In the data rows, zero lies at 4.5, halfway between 4 and 5.
Here is a table of points, one per row:
[5 7 3 8 4 3 7 7 7 5 5 4 3 4 2 5 6 6 6 2 3 5 2 4 6 1 5 4 3 5 4 5 5 6 9 6 2
 6 4 8 6 3 4 7 3 6 5 4 4 4 8 3 3 4 3 5 6]
[3 3 5 4 6 2 4 2 5 5 2 5 3 7 6 2 5 6 6 3 4 6 4 5 7 3 4 4 6 2 3 3 3 6 2 4 4
 6 7 6 7 5 2 6 7 4 4 1 4 6 4 7 9 4 4 3 4]
[2 5 3 3 5 4 6 5 3 3 5 5 5 2 4 0 6 5 7 7 4 6 6 8 6 7 3 5 3 2 5 2 4 5 4 1 3
 4 3 3 2 7 6 4 4 4 4 7 4 5 7 2 7 5 4 5 8]
[2 7 1 3 5 7 2 6 4 8 3 5 5 3 3 2 5 4 4 5 4 1 3 3 5 6 4 7 4 6 2 3 4 3 6 7 6
 4 4 7 3 4 4 3 7 6 4 4 2 2 2 4 6 4 4 3 3]
[5 5 6 5 2 4 4 4 2 7 6 6 6 4 4 6 4 6 7 4 5 4 4 5 5 4 4 9 5 4 6 5 4 7 2 5 2
 8 0 2 4 2 4 3 4 7 2 5 6 7 3 4 5 8 4 5 3]
[6 7 4 4 5 5 5 3 2 4 3 2 5 3 3 3 5 2 4 1 5 3 5 5 5 3 5 0 6 7 6 4 6 4 5 0 7
 8 4 6 3 6 5 5 6 4 4 6 4 6 4 6 4 7 5 4 3]
[5 5 9 4 6 7 3 5 6 5 6 5 3 3 4 5 6 5 6 4 7 2 6 2 8 4 5 4 6 2 5 3 7 2 3 4 5
 3 7 7 5 5 5 2 1 3 3 5 5 2 2 4 5 5 1 6 6]
[3 6 5 5 3 3 4 5 3 3 4 7 5 5 3 5 8 5 2 6 5 6 4 1 4 3 4 4 1 3 4 7 5 1 6 5 4
 6 3 5 4 7 6 5 2 5 9 3 7 6 3 7 6 2 6 6 3]
[3 3 7 2 4 3 2 4 6 5 4 1 5 5 4 6 5 4 5 2 6 4 7 3 4 7 7 7 3 7 3 3 3 5 5 4 4
 6 6 3 1 5 3 7 3 5 6 5 6 1 6 6 5 6 6 5 8]
[5 1 2 4 6 4 2 3 4 5 5 7 5 4 5 7 7 4 5 7 4 5 4 3 4 3 6 5 3 4 4 4 6 9 7 4 8
 3 5 6 4 6 6 4 4 7 2 5 4 6 4 6 2 7 5 4 6]
[2 5 4 6 4 3 5 1 6 7 6 4 8 5 4 5 6 4 3 6 4 3 8 4 5 5 3 4 5 3 5 3 5 4 8 6 2
 4 5 3 4 4 2 8 5 1 2 6 5 7 4 5 2 3 2 6 2]
[3 3 3 8 5 5 1 7 5 4 4 5 4 4 6 8 1 1 2 1 5 6 5 6 8 5 3 3 2 4 4 4 5 5 4 6 6
 6 4 2 5 6 4 3 5 4 2 5 7 4 6 2 8 3 4 5 5]
[7 7 5 2 3 7 3 3 6 4 2 5 5 4 4 7 3 3 4 6 6 7 3 7 6 4 2 6 5 3 5 6 4 6 7 2 5
 4 4 6 2 1 5 6 4 0 5 2 4 3 4 4 5 4 6 3 6]
[6 4 4 7 4 7 6 3 4 6 7 0 5 6 3 2 5 3 2 3 5 6 6 7 2 0 4 6 4 3 3 4 5 4 5 5 6
 2 5 2 4 4 7 3 5 6 5 0 4 3 3 5 5 4 5 5 6]
[8 4 6 4 8 4 5 7 3 5 6 8 6 3 3 5 3 3 4 5 4 6 6 5 2 3 4 3 2 6 6 3 0 4 4 5 4
 3 6 4 4 3 3 5 4 3 5 4 4 3 5 3 5 8 5 2 2]
[2 8 6 5 3 6 5 5 7 3 4 5 3 5 7 3 2 2 7 6 3 6 4 3 4 2 5 5 6 6 5 3 4 7 5 2 5
 3 5 3 5 6 4 5 3 7 4 4 6 2 4 6 6 4 5 6 0]
[5 3 1 4 3 3 4 4 0 5 3 4 1 3 7 5 4 8 4 4 4 3 7 4 5 4 3 4 3 5 4 2 5 5 6 2 5
 5 4 3 7 2 2 3 2 3 7 3 5 2 3 3 3 5 4 4 5]
[6 1 4 3 4 5 7 6 4 3 4 5 4 5 5 4 6 4 4 5 4 4 4 5 5 4 4 1 6 4 4 5 8 6 3 7 5
 3 5 5 2 0 5 7 7 6 7 7 7 5 2 4 7 3 3 9 4]
[6 6 4 3 5 5 4 5 5 5 4 5 2 5 3 7 3 5 6 6 2 4 8 6 4 4 6 4 4 4 2 8 3 3 3 4 3
 4 4 5 5 5 2 4 8 6 2 6 1 3 5 6 5 4 7 9 6]
[6 5 4 4 4 3 5 6 3 5 6 4 5 6 3 6 5 6 6 5 4 3 1 6 2 8 5 2 9 4 2 6 3 6 5 5 6
 4 5 3 4 8 3 4 3 4 3 2 7 4 2 1 4 2 5 5 5]
[3 4 4 5 6 2 4 2 6 3 1 3 3 2 2 4 5 1 4 5 7 5 4 3 3 6 5 7 5 2 5 9 6 5 4 3 4
 4 8 2 8 3 5 4 7 6 6 4 5 5 5 2 3 6 2 4 2]
[6 6 6 4 4 4 2 5 3 3 5 1 3 7 7 4 4 6 2 1 5 6 2 4 4 7 3 5 5 4 4 3 2 4 7 4 2
 1 3 7 6 6 5 3 6 6 4 8 5 6 3 7 4 6 3 6 5]
[7 0 5 5 1 3 6 4 5 7 3 5 6 4 7 5 3 3 5 4 4 1 6 6 3 4 4 6 3 4 6 6 5 4 4 3 3
 5 5 7 6 8 7 7 4 6 6 5 3 4 4 3 7 3 2 3 4]
[4 3 2 4 6 4 7 5 8 3 3 5 5 7 2 4 4 7 3 3 5 6 3 6 4 5 5 8 3 7 7 5 5 5 5 5 5
 7 6 3 4 5 5 3 0 3 4 7 2 4 2 8 5 2 3 5 4]
[5 4 6 4 2 4 6 3 2 4 4 6 4 8 3 3 4 6 3 6 8 5 4 3 7 3 6 5 5 5 6 4 5 5 4 5 5
 5 5 5 3 6 2 2 7 4 5 6 3 2 8 1 2 3 6 4 4]
[2 2 4 8 5 4 6 3 6 2 7 3 2 3 3 7 6 2 5 7 5 4 4 6 5 5 2 7 7 8 4 4 4 3 3 6 4
 3 2 7 5 5 2 5 2 3 6 5 2 7 5 5 5 6 7 5 3]
[7 7 5 4 7 1 5 6 5 2 7 7 3 6 7 2 5 4 3 4 1 2 5 5 8 4 5 7 8 4 4 7 3 3 6 5 6
 4 2 2 3 4 6 6 6 5 5 5 7 3 5 6 2 4 4 2 5]
[5 3 3 6 3 7 4 4 6 2 4 4 6 3 5 5 2 8 3 9 3 2 2 5 5 3 5 4 6 6 4 5 4 2 6 5 4
 6 8 2 5 5 6 4 5 4 2 5 7 6 5 5 6 9 6 4 7]
[4 4 4 4 6 4 4 5 3 3 3 2 7 7 5 5 3 6 7 4 2 7 6 1 5 3 5 5 5 4 3 6 5 2 3 4 5
 3 3 6 3 2 8 4 3 5 1 7 4 5 4 2 4 3 8 1 3]
[3 5 7 6 4 5 5 3 6 6 5 4 3 3 3 7 5 7 4 5 4 4 3 3 0 4 0 3 4 3 7 3 3 5 2 5 9
 5 2 4 6 4 6 6 7 5 5 6 6 3 7 6 4 2 3 3 6]
[5 3 6 5 6 6 4 5 1 8 5 6 3 4 4 4 4 4 2 4 2 5 3 4 3 8 6 6 5 6 5 4 7 4 3 3 3
 4 6 6 3 4 6 5 5 2 3 1 5 6 9 6 3 3 4 7 3]
[3 2 6 3 4 8 5 4 6 2 9 5 6 3 5 2 3 4 6 2 4 4 4 4 2 7 5 3 2 3 3 8 8 5 6 5 4
 5 4 5 7 3 0 5 4 4 4 4 5 4 5 7 4 5 6 1 5]
[6 6 3 1 8 5 3 4 3 3 4 4 7 5 4 6 3 1 7 5 6 3 4 5 3 3 3 3 7 5 5 1 5 2 4 6 0
 5 5 4 5 4 5 1 4 7 6 3 5 6 6 6 3 1 3 4 7]
[4 7 2 4 4 4 7 7 7 8 4 7 4 7 9 4 6 3 3 5 8 7 5 4 3 5 4 3 6 7 3 6 6 3 1 5 3
 5 4 4 6 5 6 5 5 3 3 5 5 4 5 3 3 9 5 4 7]
[5 7 6 6 5 6 5 5 4 3 3 4 3 7 5 4 2 4 4 7 6 3 7 6 5 9 6 3 3 2 5 3 4 5 5 8 7
 7 6 6 3 3 7 5 2 6 6 4 2 8 5 4 3 6 5 4 4]
[4 5 7 6 6 7 4 4 5 4 2 3 7 1 6 2 4 6 4 5 4 6 8 4 5 4 7 6 4 9 8 6 4 6 5 6 5
 3 2 6 6 6 3 4 7 4 6 2 6 7 2 2 4 3 3 6 7]
[5 5 4 6 3 5 3 4 5 5 5 5 8 1 6 5 7 6 4 2 5 6 4 7 6 5 8 4 7 3 4 3 3 5 2 5 3
 4 6 3 6 4 7 4 4 5 7 7 3 4 5 5 3 3 9 5 3]
[5 3 5 4 5 2 5 6 7 5 5 2 5 5 6 6 5 6 8 5 4 4 2 3 6 6 6 2 1 5 8 3 6 4 5 4 4
 3 2 2 4 5 6 3 8 3 5 0 2 4 4 4 4 6 5 5 3]
There is one direction along which these points spread out most. How far along it is each point below, from 0 to 99? The average is 50, and the first point in the table lies past the average. One standard deviation of the points above along it is 16.
[7 0 5 5 1 3 6 4 5 7 3 5 6 4 7 5 3 3 5 4 4 1 6 6 3 4 4 6 3 4 6 6 5 4 4 3 3
 5 5 7 6 8 7 7 4 6 6 5 3 4 4 3 7 3 2 3 4] 72
[6 6 4 3 5 5 4 5 5 5 4 5 2 5 3 7 3 5 6 6 2 4 8 6 4 4 6 4 4 4 2 8 3 3 3 4 3
 4 4 5 5 5 2 4 8 6 2 6 1 3 5 6 5 4 7 9 6] 30
[5 3 5 4 5 2 5 6 7 5 5 2 5 5 6 6 5 6 8 5 4 4 2 3 6 6 6 2 1 5 8 3 6 4 5 4 4
 3 2 2 4 5 6 3 8 3 5 0 2 4 4 4 4 6 5 5 3] 53
[2 8 6 5 3 6 5 5 7 3 4 5 3 5 7 3 2 2 7 6 3 6 4 3 4 2 5 5 6 6 5 3 4 7 5 2 5
 3 5 3 5 6 4 5 3 7 4 4 6 2 4 6 6 4 5 6 0] 52
[6 6 3 1 8 5 3 4 3 3 4 4 7 5 4 6 3 1 7 5 6 3 4 5 3 3 3 3 7 5 5 1 5 2 4 6 0
 5 5 4 5 4 5 1 4 7 6 3 5 6 6 6 3 1 3 4 7] 29
[5 7 6 6 5 6 5 5 4 3 3 4 3 7 5 4 2 4 4 7 6 3 7 6 5 9 6 3 3 2 5 3 4 5 5 8 7
 7 6 6 3 3 7 5 2 6 6 4 2 8 5 4 3 6 5 4 4] 41
[6 7 4 4 5 5 5 3 2 4 3 2 5 3 3 3 5 2 4 1 5 3 5 5 5 3 5 0 6 7 6 4 6 4 5 0 7
 8 4 6 3 6 5 5 6 4 4 6 4 6 4 6 4 7 5 4 3] 40
[3 3 5 4 6 2 4 2 5 5 2 5 3 7 6 2 5 6 6 3 4 6 4 5 7 3 4 4 6 2 3 3 3 6 2 4 4
 6 7 6 7 5 2 6 7 4 4 1 4 6 4 7 9 4 4 3 4] 60
[5 1 2 4 6 4 2 3 4 5 5 7 5 4 5 7 7 4 5 7 4 5 4 3 4 3 6 5 3 4 4 4 6 9 7 4 8
 3 5 6 4 6 6 4 4 7 2 5 4 6 4 6 2 7 5 4 6] 52
[5 3 1 4 3 3 4 4 0 5 3 4 1 3 7 5 4 8 4 4 4 3 7 4 5 4 3 4 3 5 4 2 5 5 6 2 5
 5 4 3 7 2 2 3 2 3 7 3 5 2 3 3 3 5 4 4 5] 51
[7 7 5 2 3 7 3 3 6 4 2 5 5 4 4 7 3 3 4 6 6 7 3 7 6 4 2 6 5 3 5 6 4 6 7 2 5
 4 4 6 2 1 5 6 4 0 5 2 4 3 4 4 5 4 6 3 6] 44
